In the data rows, zero lies at 4.5, halfway between 4 and 5.
Some points, one per row:
[6 4 8 0 0 9 4 1 0 8 9 4 8 5 9 1]
[4 6 3 7 7 3 5 5 9 3 3 5 4 6 0 8]
[4 4 3 8 7 2 6 4 8 5 2 4 4 4 1 6]
[6 4 4 2 0 8 5 4 0 4 6 4 6 6 6 4]
[5 5 5 0 0 9 6 2 0 4 9 4 5 6 9 1]
[3 6 3 6 7 2 5 5 8 3 3 1 3 4 0 6]
[4 4 6 5 4 3 3 4 6 3 4 4 4 3 4 5]
[4 4 3 6 6 2 4 5 7 4 2 4 3 3 3 5]
[4 3 4 4 4 5 5 3 3 6 4 4 5 4 6 3]
[5 4 6 4 4 6 4 4 3 5 6 7 6 5 6 5]
[6 4 7 5 4 3 4 5 6 3 3 3 3 4 4 6]
[6 5 6 0 0 9 3 1 0 4 9 4 8 6 9 2]
[7 5 6 0 0 9 4 1 0 6 9 5 6 8 9 1]
[3 6 5 5 7 3 6 6 5 6 5 3 6 4 3 4]
[4 4 4 6 5 5 6 3 4 6 4 4 6 4 3 5]
[6 6 5 4 2 3 4 4 4 4 5 4 4 6 5 6]
[6 4 6 3 1 6 4 3 1 3 7 4 4 6 8 4]
[4 4 7 0 0 9 5 1 0 7 9 3 7 6 9 0]
[6 5 4 0 0 9 3 1 0 2 9 4 7 7 9 0]
[3 5 2 9 9 2 7 6 9 4 1 5 3 3 0 8]
[6 3 7 1 3 9 5 4 0 4 9 6 8 5 9 2]
[3 5 6 2 3 6 4 4 2 4 7 3 5 5 8 2]
[3 6 3 9 7 0 4 6 9 5 0 5 5 3 0 6]
[4 4 4 9 9 0 7 7 9 4 0 5 3 2 0 9]
[5 5 4 5 6 3 3 4 8 4 3 4 3 5 2 6]
[5 6 4 5 4 5 6 5 3 3 6 5 4 5 6 6]
[3 5 2 9 9 0 7 8 9 3 0 3 1 3 0 9]
[5 4 5 0 1 9 5 2 0 4 9 6 8 8 9 0]
[5 6 3 5 5 5 5 5 4 5 5 6 4 5 4 5]
[3 3 1 9 9 0 7 9 9 1 0 3 1 2 0 9]
[6 6 4 4 2 3 3 4 4 4 5 4 5 5 6 6]
[3 4 1 9 9 0 5 8 9 4 0 4 2 3 0 9]
[6 5 7 0 0 9 3 3 0 5 9 7 8 4 9 2]
[4 4 4 5 3 2 5 4 6 5 3 3 4 5 3 4]
[3 4 5 1 2 8 4 3 0 6 9 4 6 5 9 0]
[4 5 5 1 2 8 4 5 0 3 9 3 6 6 9 2]
[3 5 2 9 9 0 6 7 9 4 0 4 2 5 0 8]
[4 4 2 3 2 6 4 3 1 2 5 3 5 5 5 3]
[4 3 5 6 7 1 5 6 9 5 0 6 2 3 0 7]
[5 4 5 6 5 3 4 5 7 4 2 3 3 3 3 6]
[4 5 3 4 5 4 5 6 5 4 3 4 5 5 2 5]
[5 4 5 6 7 4 6 5 8 4 3 4 3 4 3 7]
[5 5 5 4 3 5 4 4 3 5 5 5 6 4 6 4]
[4 6 4 2 1 7 2 2 2 5 8 6 7 6 6 2]
[5 4 3 7 8 1 4 6 9 5 1 6 2 4 0 8]
[6 4 5 5 4 5 5 4 5 6 4 4 6 5 3 7]
[5 3 4 2 2 7 4 4 1 3 5 4 4 7 6 2]
[6 7 6 0 0 9 4 3 0 5 9 5 7 7 9 2]
[4 4 5 1 2 9 3 2 0 3 8 5 7 5 8 1]
[3 3 5 7 7 2 4 5 9 5 1 5 3 2 2 5]
[6 5 3 2 1 7 2 4 1 3 7 5 4 6 8 4]
[3 3 4 9 9 0 6 8 9 5 0 5 2 1 0 8]
[3 3 2 9 9 0 5 5 9 3 0 2 3 2 0 8]
[5 4 4 5 6 4 4 5 6 5 2 5 5 5 2 5]
[6 6 6 1 0 8 3 2 0 6 9 6 8 6 9 1]
[6 5 5 2 0 5 3 3 0 4 7 4 5 6 9 4]
[5 5 3 4 4 6 7 5 0 5 7 6 5 5 8 4]
[6 4 5 4 2 3 5 5 5 6 2 5 3 4 5 6]
[4 3 4 6 5 3 5 5 6 6 1 5 5 4 2 4]
[5 6 5 6 7 2 5 6 7 4 4 4 4 4 3 7]
[3 3 4 8 7 1 5 4 9 5 1 2 4 3 0 6]
[5 5 5 3 1 5 4 4 2 5 5 4 5 5 7 4]
[5 5 5 4 3 4 4 6 6 5 4 6 5 6 3 6]
[4 5 2 9 9 1 4 5 9 3 0 3 4 3 0 8]
[4 5 8 2 1 5 5 2 1 8 7 3 7 4 9 4]
[4 5 3 9 9 1 5 6 9 5 0 5 3 4 0 7]
[3 6 3 4 4 4 5 4 5 4 5 3 3 6 5 5]
[3 5 3 9 9 0 5 7 9 1 0 3 2 4 0 8]
[4 5 4 5 5 4 4 5 7 5 3 6 5 4 3 6]
[6 5 5 1 2 6 3 4 1 5 7 7 4 6 8 3]
[4 5 5 0 2 9 4 3 0 4 9 5 6 5 9 1]
[2 2 3 9 9 0 5 7 9 5 0 3 1 1 0 9]
[4 5 6 0 0 9 5 2 0 6 9 4 6 6 9 0]
[4 3 4 6 6 3 5 5 6 5 2 5 5 3 3 4]
[5 6 4 3 2 5 3 3 1 6 6 5 6 5 6 3]
Here are 10 more points, each followed by its number:
[5 5 6 4 5 4 5 5 5 5 5 6 4 5 7 5] 0
[6 3 4 6 5 4 7 5 4 4 2 5 5 3 4 7] 1
[5 5 6 1 2 7 4 3 0 5 9 4 6 6 9 1] 2
[6 3 5 5 3 5 5 3 4 7 4 5 5 6 4 6] 3
[5 6 5 6 6 1 3 6 9 5 2 5 4 5 0 7] 4
[3 5 4 5 6 3 6 5 4 6 4 3 3 4 7 4] 5
[7 5 6 5 5 3 4 4 7 6 4 5 2 6 5 6] 6
[4 4 7 3 5 5 6 3 2 6 7 4 3 5 9 1] 7
[6 4 5 4 4 5 4 3 5 6 5 5 4 6 6 5] 8
[4 5 4 3 3 5 6 5 1 5 7 4 4 6 7 4] 9
Which three of these numbered points are nearest to each point below, ignoring the direction in which the first points spread most? Their numbers follow each, nearest first.
[4 4 6 5 5 4 4 6 6 5 4 6 4 5 5 5] > 0 8 2
[4 4 6 2 3 6 4 4 2 4 7 3 5 5 7 2] > 2 9 5
[5 6 5 2 3 7 6 6 0 4 7 4 4 7 8 3] > 9 2 5
[3 7 5 3 2 4 5 4 2 6 7 3 4 5 9 3] > 5 9 2
[2 4 1 9 9 0 7 9 9 3 0 4 2 3 0 9] > 9 2 5
[3 5 4 5 5 3 5 5 4 4 4 3 3 4 6 5] > 5 2 9
[5 5 5 5 4 2 3 5 8 6 2 5 4 5 0 6] > 4 8 3
[3 4 6 5 7 3 5 4 5 6 5 3 3 5 6 2] > 7 2 5
[7 3 5 0 0 9 5 3 0 4 7 6 7 4 9 3] > 1 8 3
[6 4 4 4 2 6 6 5 1 4 4 5 6 3 6 6] > 1 9 3
[6 6 6 2 2 6 2 4 3 6 7 6 6 6 6 4] > 4 8 0
[6 3 4 6 4 4 6 5 4 4 2 4 5 3 3 7] > 1 3 8
[5 5 4 2 1 7 6 4 0 6 8 5 6 5 9 3] > 9 2 5
[5 4 6 1 3 7 5 2 0 6 8 4 4 6 9 0] > 7 2 5
[6 4 5 6 5 5 6 4 3 4 6 5 6 3 6 5] > 1 2 0
[5 4 4 3 2 9 6 2 0 5 8 4 7 5 7 3] > 1 2 9
[4 5 5 4 6 4 4 4 4 5 5 4 5 4 5 3] > 2 5 0
[5 4 6 3 5 6 5 6 3 5 6 7 3 5 9 2] > 0 7 2
[6 4 5 3 3 6 4 3 3 5 5 4 4 6 6 4] > 8 2 3
[5 4 4 8 7 2 5 5 9 4 1 4 1 5 0 7] > 8 6 3
[3 5 4 6 6 3 4 5 6 4 3 3 3 4 3 4] > 2 5 9
[6 5 6 0 1 8 3 4 0 5 8 7 7 5 9 3] > 0 2 8
[5 3 7 7 7 3 6 6 9 6 3 6 2 4 4 6] > 0 8 6
[5 2 5 3 3 8 7 4 0 4 7 5 5 5 9 3] > 1 9 2
[5 5 7 0 1 7 3 2 0 5 9 3 6 5 9 0] > 2 5 7
[2 5 4 6 7 3 4 5 8 4 3 3 4 4 2 4] > 2 5 4
[2 4 4 8 9 1 5 5 9 5 1 4 3 3 0 5] > 2 7 8
[4 5 5 8 7 0 3 6 9 5 0 5 4 4 0 8] > 4 8 3
[2 4 4 8 9 1 3 5 9 3 1 2 3 3 0 5] > 2 8 5
[3 4 5 7 7 2 5 4 7 5 3 2 5 3 2 5] > 2 5 8
[3 4 3 7 7 2 5 5 8 3 2 2 3 3 1 6] > 2 9 8
[4 5 5 4 5 3 3 6 6 6 4 7 5 2 5 4] > 0 2 4
[4 4 5 9 9 0 4 5 9 4 1 3 3 1 1 6] > 2 8 0
[4 3 6 4 5 5 7 4 0 7 6 4 5 4 9 1] > 7 5 2
[3 5 4 7 6 2 4 4 7 4 3 2 2 4 2 5] > 2 8 5
[6 4 4 5 5 4 4 5 7 3 3 6 3 5 3 7] > 8 0 6
[3 4 4 6 8 4 5 6 5 4 4 5 4 4 4 4] > 2 0 9
[5 5 4 1 0 8 5 3 0 4 9 4 6 6 9 3] > 9 2 1
[5 3 4 9 9 0 6 7 9 3 0 5 3 2 0 9] > 1 0 2
[4 5 5 5 8 5 5 6 6 4 5 4 5 5 3 4] > 2 0 9
[3 5 5 5 6 4 5 5 4 4 5 3 4 4 5 3] > 2 5 9
[6 4 6 6 6 3 4 4 7 5 4 4 4 4 4 6] > 8 6 0
[5 5 4 5 4 3 4 6 7 4 3 5 5 5 1 8] > 4 3 8
[3 5 3 5 5 3 4 5 6 4 3 4 4 4 3 4] > 2 9 8
[6 6 6 4 3 5 4 5 2 5 6 5 5 5 8 5] > 0 2 8
[5 3 2 7 6 2 6 4 7 6 1 4 4 4 0 6] > 3 8 1
[3 4 4 5 7 4 5 4 7 5 3 3 4 4 3 3] > 2 5 8
[5 5 6 6 5 2 5 6 5 7 4 5 4 4 5 5] > 0 2 8
[4 4 4 9 9 0 5 6 9 4 0 4 2 1 0 7] > 2 0 8
[6 4 5 5 4 4 6 4 4 6 4 5 5 5 3 5] > 3 8 1
[5 5 4 1 2 7 5 4 0 4 7 6 4 8 8 2] > 9 2 0
[5 6 7 1 2 7 4 4 0 5 9 4 6 5 9 2] > 2 0 9
[5 3 7 0 0 8 5 4 0 6 7 6 4 6 9 1] > 0 2 8
[4 4 4 4 4 4 4 5 3 5 5 5 5 4 6 3] > 2 9 5
[5 4 6 2 4 8 4 4 0 4 9 5 6 5 9 1] > 2 0 9
[5 4 4 7 7 2 4 5 9 4 1 4 1 5 0 7] > 8 6 4
[5 5 6 5 5 4 3 6 8 4 2 7 5 3 2 7] > 4 0 8
[4 4 3 6 7 5 4 3 5 4 5 2 6 4 3 5] > 2 8 9
[3 6 0 9 9 0 6 7 9 3 0 2 1 3 0 9] > 9 2 5
[5 6 5 3 2 5 4 4 2 5 7 5 6 5 6 2] > 2 4 9
[5 4 6 5 4 4 5 5 4 4 4 3 4 4 4 5] > 2 9 1
[3 4 4 7 9 4 4 6 6 4 4 4 4 3 4 3] > 2 5 7
[3 4 3 8 9 1 6 7 9 4 1 4 2 4 0 7] > 2 9 0
[4 5 4 6 6 4 3 4 9 4 3 5 5 4 0 5] > 4 8 2
[5 2 4 9 9 1 8 7 8 4 0 5 1 3 1 7] > 1 0 2
[6 4 5 4 2 6 5 4 3 5 5 5 6 6 5 6] > 3 1 8
[3 5 3 6 6 3 3 4 9 5 2 5 5 5 0 5] > 4 8 2
[3 5 4 9 8 0 4 6 9 4 0 3 1 3 0 7] > 2 8 0
[5 4 4 5 3 5 6 3 3 5 4 5 5 5 3 5] > 3 1 8
[5 3 5 7 7 2 3 5 9 5 2 5 3 3 3 6] > 8 0 6
[5 5 3 9 9 0 4 6 9 4 0 6 1 4 0 9] > 8 0 6
[5 3 3 9 8 0 6 5 9 6 0 4 3 4 0 8] > 3 8 2
[4 5 1 9 9 0 6 8 9 5 0 6 1 4 0 9] > 9 0 8
[5 4 3 6 7 2 4 6 8 5 2 6 1 4 2 7] > 8 0 6
[3 5 4 5 5 4 5 5 6 2 4 3 4 5 4 4] > 2 9 0
[4 5 6 3 2 4 4 3 2 4 6 4 4 5 7 3] > 2 9 0
[4 5 5 8 9 1 5 6 9 4 2 4 4 3 0 7] > 2 0 4
[5 3 8 0 0 9 5 3 0 6 9 6 5 6 9 1] > 0 2 8
[7 4 8 0 0 9 2 1 0 5 9 5 7 5 9 1] > 8 2 4
[4 2 5 9 9 3 6 7 9 4 0 5 4 3 0 7] > 1 2 3
[5 4 6 5 5 6 4 4 5 5 6 6 6 5 4 5] > 8 0 2
[4 4 5 3 3 6 4 4 2 4 6 4 4 4 7 3] > 2 9 5
[4 4 7 2 3 6 5 5 0 6 7 6 5 3 9 3] > 0 5 2
[4 5 5 0 0 9 4 2 0 3 9 6 7 6 9 0] > 2 9 0
[5 5 3 4 3 6 5 4 2 5 6 6 4 6 7 4] > 9 2 8
[2 5 2 8 9 0 5 6 9 5 0 3 2 4 0 6] > 2 5 9
[5 4 3 4 2 5 5 4 4 5 3 4 5 5 4 5] > 3 1 8
[5 5 6 0 0 9 3 2 0 3 9 5 6 7 9 0] > 2 8 0
[5 4 6 3 3 7 5 3 0 5 8 4 6 5 9 1] > 2 5 7
[5 4 7 3 1 6 4 4 0 3 6 4 5 3 9 4] > 1 2 0
[2 6 3 7 8 0 5 7 9 4 0 4 3 4 0 6] > 2 4 9
[3 4 4 8 9 0 5 6 9 6 0 4 2 3 0 6] > 2 8 5
[5 5 3 3 2 8 5 3 2 4 7 5 7 5 5 4] > 1 2 3
[6 5 5 4 3 6 5 4 4 6 5 5 5 6 4 6] > 3 8 4
[3 3 4 7 6 3 5 3 7 4 3 2 5 3 1 5] > 2 8 3
